In the data rows, 128 means zero.
Here is a table of points, one per row:
[122 119 129 205 131  94  98 150 144 123 129 109 105 199 162 192 100  78
  96 135 108 255 141  98 180  82 110 139 137 128 151 114]
[144 255 157  99 113 139  96 172  95 151 157 141 146 137  69  86 113 124
 125  82 111  79 100 102  64 131 116 113 160 167 107  98]
[ 99 230  60  95 167 111 189 219 106 148 149 154 121  87 184  99 115 152
  19 255 107  99  76 161 143 117  82  72 140 154 109 103]
[ 97 176  80 236  78 141 107  97 110 162  94 156 123 160 138 149  93 213
 155 145 118 121 119 136 184 103 189 148  74  96  69 105]
[106  82 116 157 116 115  67 106 135 154 200 121 158 113 111  84 250 124
 149 124 208 172 133 139 117 106 127 140 146 124 168 148]
[111 138 144 109 147 134 178 174  74 140 112 166 155 138  88 182  94  90
 125 167 153  82 108  60 146 139 161 104 117 141 160 117]
[144  79 110 124 139 170  91  74 107 128 133 112 130 176 146  73  75  96
  96  81 105 140 110 130 139 162  87 143 148  77 114 139]
[ 98 141 208 100 136 172 212 102 164 147 154 127 127 186 252  86  70  85
  75  81 180 112 139 176 140  44 136 149 183  86 138 115]
[159  63 126  95 140 200  75 120 189 122 153 137 160 180 191 168 114  82
  86 170 126 150 111 115 114 141 146 144  80 255  92 139]
[210  62 148 148  91  88 148  89 105 196 117 131  92 110 125 129 194 195
 108 120  99 107  93 134 180 157 145 177 159 142 108 102]
[130 182 128  83 227 171 118 167 121 118 224  52 190   9 157   7  89 124
 154 149 123 126 142 186 116  79  94 176 190 140 100 129]
[202  87 156 129  64  82 134  92 114 108 122 124 239 139 124 121 143 153
 144  68  77  94 116 159 180 157 149 102 129 182 130 124]
[117  53 176 138 144 128  83 105 176  84  78 128 120 131 127 143 134 147
 142  95 201  68  91 109 144 132 127 160 112  97 168  92]
[ 90 149 126 111  99 167 127 160  83 155 185 140 106 144  86 169 242  97
 188 133 113  98 115 146 114 115 120 123  50 174  67 180]
[ 89 187  94 104 156 181 119 206  87 162 180 105 209  99 146 148 151 168
 119 189 142  73 127 162  42 101  80 100 127 115 116 103]
[ 69 136 209 158 190 153 119 178 108 124  72  83 234  39 252 172 190 150
  88  74  93  97 133 118 189 125 200 122 154  52 114 246]
[ 90 110  98 119 177  92  72 150  71  88  97 201 114  97  66 144  95  97
 161 153  84 150 143 154 128 192 122 139 161 128 209 190]
[115  97 255 188 133  80 115 128 202 108 111 142 111 145 130  90 155 118
 151 111 131  98 135  76  83 190 127 138 109 103  82  65]
[198 134 117 185 181 218 131 150  75 149 160 106 123 137  87 214 166 208
 162 155 102 128 103 101 131 158 100 113 255 167 153 105]
[182 122 122 111 142 116 161 135 174 110 107  84  79  66  66 137  78 122
 185 115 230 177 179 204 100  68 166 146 108 103 105 174]
[119 155  84 185 140 102 112  58 137 114 144 160 118  91 113 146 175 151
  89  91  49  76 208 164 114  62 137 124 176 154 188 122]
[145  66 118 129  89 125 134 158 199  75 187 230 118 205 160  91  79 134
 187 110 132  81  57 105 135 118 142 113 120  93 202 228]
[120  82 252 125 140 113 116  67  66 148 223 152  74 131  87 132  94 120
 133 212 101 107 194 163 141 120 124 130 116 128 127 113]
[ 89  68 154 134  92 178 117 121  64 147 103 138  70 149  90 117 180  88
 155 143 173 109 122 155  94 114 111 102 137 150  83 161]
[165 126 120 120 133 131 187 111  91 123 190  73 148  33 163 139 130 141
  85  79 122 177  85  85 143 166 132  60 109  94 199 131]
[155 162 102  94 151  96 162 128 166 152 212 144 101 203 139 118 147 102
 156 115 124 124  99 124 143 117  81  89 167  63 122 165]
[162 119  65 123 133 159 127 179 160  74 211 121 151  92 113  86 168  75
  98 109  95 109 136 110 131  88 172 154 148  99 105 124]
[100  68 123 120 124 202  83 190 158 157  45 184 126 168 102 123 127  74
 124 117 130 118 126  77 153  96 132  95 255  89  88 129]
[ 78 117 107  99 130  77 246 102 159  79 116  93 145 136 178  95 158 115
 255 109  73 165 110 110 173 201 134 156 149 213 175  86]
[117 103 195  62 125 168  69 149 120  77 131  69 109 142 112 149 103 141
 102  86 151 152 127  84 147 117 171 141 119 196 144  68]
[124 142  54 140 102  95 105 141 193 188  90 197 131  85  88 121 161 127
 154 136  96 118 150  99 106 182  79 126  68 139 181  87]
[ 93 165 109 114 132  66 116  90 143 144 157 170 114 124 184 226 121  81
 210 104 183 160  59 115 132  82  87 114  96 147 104 117]
[171  92 142  93 100  67 181  88  59  79  77 165 119 114 145 186 147 143
  99 103 144 154  99 141 118  74 114  99 123 106 114  67]
[148 103  89 106  70  59  93  75  68  87 105 102 157 164 105 127 123 113
 167 183 128 129 115 108  55 120 199 140 147 105 104 129]
[106  83 146 122  75 162 181 154 141 167 111 129 114 146 122 181 115 136
 125  97  66 196 189  99  88 119  97 139 120  93  84 221]
[102 120 126 131 161 132 134  95 109 169 129 167 207 209  83 152 140 186
 113 124 210 158 160 244 153 254 107 134 102 174 147  95]
[148  92 138 183 100 123 165 131 114  77 127 224 137 128 214 133 135  97
 137 167 189  95 171  90  85 120  57 105  76 146  84 110]
[ 77 121 141 167  69 144 111 113 121 100 119 169  99 135 128 152 132  92
 179 100 114 108 102 156 122 134 108 112 147 125 150 163]
[ 94 147 110 141 146 131 157 120 139  89  78 127 129 133  72 143 165 109
 190 132  91 106 144  75 114  55 153 131  68 133 166  75]
[136 180  72 156 118 152 143 181 101 194 111  96 125  87 141 104  83 113
 255 143 112 119 129 161 135 190  66  58 116 142  84  64]
[136 203 145 184  99  96  91  65 131  85  95 147 106 139 110 142 139 137
 138 124 114 133 187  93 114 139 127  95 125 116 111 121]
[166 102 184 135 100 154 129  97 190 168 136 137 233  81 171 164  99 145
  69 151 108 196  94 125 116  94 167 104 186  75 163 115]
[ 60 100 144  49 255 114 115  48 126  82  89  98 128 133 154 183  70 175
 155 153  96 109  89 152  93  88 147 122 144 109 101 177]
[ 76  99 219  99 108 150  84 110 120 166 138  52 100 119 148  87 107 243
 135 128 118 134 110  77 255  91 121 124 104 133 112 160]
[125 149 200 135 135 121 146 206  98  91 119 123 140  70 137 102 138 104
  77  90 127 134 161 252 105 120 143 157 172  69 113 156]
[128  40  79  93 142 179 167  52 121 123 132 165 153 165 157 146 147 124
  79 118 168 142 136  83 130 159  98 201  87 109 111 104]
[ 97 111 111 120  69 134  88  99 133 108  99 159 102  52 167 109  94 112
  73 156  74 224  94 117 159 103 120 138 165 189  98 119]
[209 175 114 190  81 155 100 131  86  85  81 119 108 108 115 131 115  92
 127 161 201 104 124 104 165 104  65 121  73 255 163 158]
[144 141 159 148 205  73 104 107 187 149 145 172  88 107 115 107 126 179
  74 138 166  97  59  95 124 167 152 144 100 124 105 215]
[ 90 158 143 151  80 114  83 177 117  93 140  88 105 171 168  87 164 251
 138 212 107 222 186 144  73 146  57  99 157 137 161 120]
[100 140 162 152 154 102 132  94 175 113 147 141  91 101  67 113 128  99
 104 205  96 177  84  94 106 146 107 164  87 121  91 121]
[136 134  90 125 134  93 161 120 113 117  80 162  71 121 186 142 123 135
 131 164 176  81 156 102  69 123  69  97 171 151  94 180]
[101  59 122 129 110 123 136 137 161  83  86 122 171 118  55 119  84 121
 102 190 100  95 131 143 188 125  94  86 101 147 104  97]
[120 155 163  51 113 213 107  83 114 254 115  81 141  91 157 114 111 127
 103 127 123 142 107 174 150  59 170 134  93  12 255 131]
[142 150 179  81 115 178 103 143 151  88  75 255  90  94 115  79 153 186
 213 114 106 181 140 143 139 103 102  97  80 144 133 140]
[158 123 145  93  75  78  98 172 112  87  93 112 116 131 127 151 113 140
 135 117 119  72 103 139 127 238 190 162 114  83 119 124]
[145 121 131  69 134 110 112 166 183 181  85  89 122 173 142 112 114 132
 116 113 108 119 119 147  97  81 164 144 148 126 126 123]
[ 96 122 155  95  93 161 114 107 147  94 125 122  98 133 113 177 180  61
 139 114 126 120  94 161 166 186 119 117 148 102 104 120]
[ 89 124 189  36 170 152 183 159 111 174  27  78 160  90 227  12 223  95
  15 101 108 156  65 172 124 111 162 163 152  92 157 129]
[197 154 123 124 111 109 112 158 142  53 149 124 130 162 141 146 109  91
 173 151 119 179 107 161  87 189 157 176  87  82 118 100]
[109  42 118 176 164  53 139  77 118 195 157 155 140 145  98 114  72 127
 182 121 106 130 100 183 147 111  98  58 136 125  90 133]
[200 192 142 185 129 132 218 181 101  98 148  75 100  69 151  29 103 117
 164 220 144  71 134 156  95 111  41 166 107  98 184 166]
[175 165 126 193 179 184 237 121 152 129 141 188  90  75 118 197  95 112
 123 108 192 127 124 158 203 119 239 163 175 194 110 160]
[107 136 129 116 125 100 144 232 228 149 102  33 184  75 122 103 155 103
 115 124 116 121 112 145  71  94  75  89 142 129 134 149]
[105 147  89 101  86 117  97  90 146  31 141 164 184  91  66 121 135 168
 128  96 136 123  95 125 139 116 150  94  87 141 143 108]
[129 172  75  97 193  86 150 230 198 160 129  86  84 195 104  60 210 205
  84  86 115 104 106 198 102  98  83  99 127 154 108 159]
[135 190 128 121 165 187 114  90 199 144  97  78 123 140 161 108  95 106
  63  53 119 139  85 190 158 126 107  82  93  49 162  99]
[146 186 114 107 124  96 120 151  83 117 129 116 106 154 191 160 116 128
 124 137 117  96 188 139 221 113  71 220 119 119 153  91]
[120 111  72 182 124 109 101 189  63 184  98 123  63 117 244 146 111 155
 176 139 183  73 158 140  57 186 255  93  40 198 147 113]
[154 147 127  35 168 147 105 105 156 204 116  59  80  79 133 117 151  68
  94  80 239 165  99 103 176 105 171 116 179  72 132  91]
[ 80 163 127 154 112 122  79 153 124 150 108 160  70 128  93 189 131 104
 142 142 121 153 126 127 106 200  87 157 105 172 128 119]
[186 163 131 153 138  88  67  49 154 111  99  96 148 165  92 153  83  94
 152 104 153 119 160 105 110 120 101 124 131 150 144 226]
[117  94  81 164  82  90 140 149 199 119 182 120  85 148 122 167 148 133
 130 180 218 147 222 107 113 160 196  68 133 148 170 144]
[ 89 113 149  96  99 186 160  95 134  91 184 164  84 215 110  92 123 162
 147  86  89 137 193  72 150 147 175  89 127  97  88 129]
[111 136 150 132 112 162 141  42 114  89  92 104 133 121 119  90 111 116
  90 113 105 137  93 165 111 129 136  91 115 144 104 162]
[160 175 113 114  93  80  99 150  64  94 201 103  85 160 149 204 176  98
 129 156 121  80 107 188 101 132  58  54 113 142 136  93]
[ 87 153 101 133  84 126  94  71 111 112 132 158 123 200 104 139 148 124
  74 106 160 111  88  80  96 129  93 209 140 115 140 127]
[ 87  84  99 137 161 128 174 111  79  43 135 156  79 117  91  91 150 164
 148  67 186 197 143  81  92 129 147 129 159 137 125  58]
[146  95 179 147 166 147 157  70 128 148 107 118 116 175  78 134  89  98
  90 119 108 111 129 109  98 230 154 146 105 194 188 148]
[154  98 111 125 117 139 154  92  89 142  69 112 128 159 127 135  89 107
 121 104  85 160 139 104  80 169 203 105 114 128 129 142]
[ 59 159  84 147 124  91 118 173 121 151 141  61 187  29 158  55  85 149
  99 140 219 138 152 146 123 180  77 149 192  90 106 154]
[ 90 112 137  86  96 125 172  70  92 172 131 137 199 140 124 112 101  54
 184 116 132 135 127  90 138 103 118 158 133 187 149 136]
[147 172  42 139 154 133 114 171 113 201 201 172 194  43 128  18 146 141
 157 151 180 153 225 163  96 165 109 130 114 123 123 115]
[181  95 110 213 183 244 112  95 115 127 117  67  89 147 134 100 120 111
 111  76  67 122  94  70 114 123 111  87  85 104 136 115]
[123  71  42 139  75 153 141 152 155 102  97 131 102 119  99 169  72 182
 110  82 117  63  80 167 153 115 105 176 112 129  90  70]
[102 191 111 146 126 133 122 142 177  91  99 146 175 169 107 126  92 131
 145 158 130  90 223  98 132 140 165  95 191 169 191  46]
[140 176 121 104 112 153 154 118 227 163 121  80 115  69 160  51 115  98
  44 106  60  67 173 201 143 103 151 123 186 105  97 153]
Along one direction, these points spread out more than along any other. Take the direction at right angles to it along which they spread out most. Go by this last direction. For each point below, how far along it does it lie, from 0 to 99? 50 is the average, and the first point above lies past it. One standard deviation of the points above along it is 16.
[140  81 150  47 123 174 148 122 148 136 134  83 127 105 116 223  74  84
  92 111  88 151 242 173 129 129 110 131  96  64 134 161] 66
[144 102  74 129 151 138 150  65 189 101 113  97 137 155 106 157 255 143
 148 255 144 134 127 107 188 143 163 116 143 103  82 110] 52
[ 74 102 107 145  94 130 184 157 153 153 173 117 111  75  74 171 158 144
 137 135 126  68  91 108  85 121 109 224 122 111 225 108] 43
[159 195 173 175 174  86 138  74 106 176 102 133 141 149  82 152  97 112
 115  88 131 159 113  88 106 134 145 140 104 112  78  60] 58
[132 140 149  82 101  78  84  96 107 210 124 158 103 168 119 116 131 131
  76 117  88 124  95 131 147  96 227 104 155 150 129 122] 68
[166  83  83 101 146  46 102 175  68  90 120 119  73 172 103 108  84 127
 140  88  90 214 107  84 152  96 123 165 157 121 130 134] 57
[198 179 119  86  75 121 182  84 133 115  78 117 159 156  86 169 168 235
 122 123 179  92 194  24 132 120  83 155 116 101  86 203] 51
[ 93  95 101 203 169  89 134 168  47  81 141 120 217 233  51 108 117 103
 110 125 165 105 122 148 198  87 140 109  82 107 150 117] 49
[129 133 147 171  57 108 143 171 101 141 149 117 155 142  65 130 114 103
 133 135 100 217  73  94 114 112 221 155  98 159 115 161] 56
[247  83 158 125 203 168  98 195 134 132  90 172 195 154 162 147 126 186
 171 129  78 151  82  98 122  98 140 179  84  74 108 124] 61
[130  98 103 122 188  78  80 124  67 161 138 160 119 107 105 154 161  72
 107 113 101 106 208  99 204 143 112  95  53 122  80 145] 48
[ 82 188  52 138 131 115 104 191 134 181 220 100 112  97 220  95 113 153
 168 123  75  66 183 163  53 102  51 255 147 201  91  97] 9
[128  96 164 144 104 123  91 150 110 100 190 123  98 115 115 149  92 140
  92 120 166 133 144  63 105 162 166  60 132 122  74  96] 52
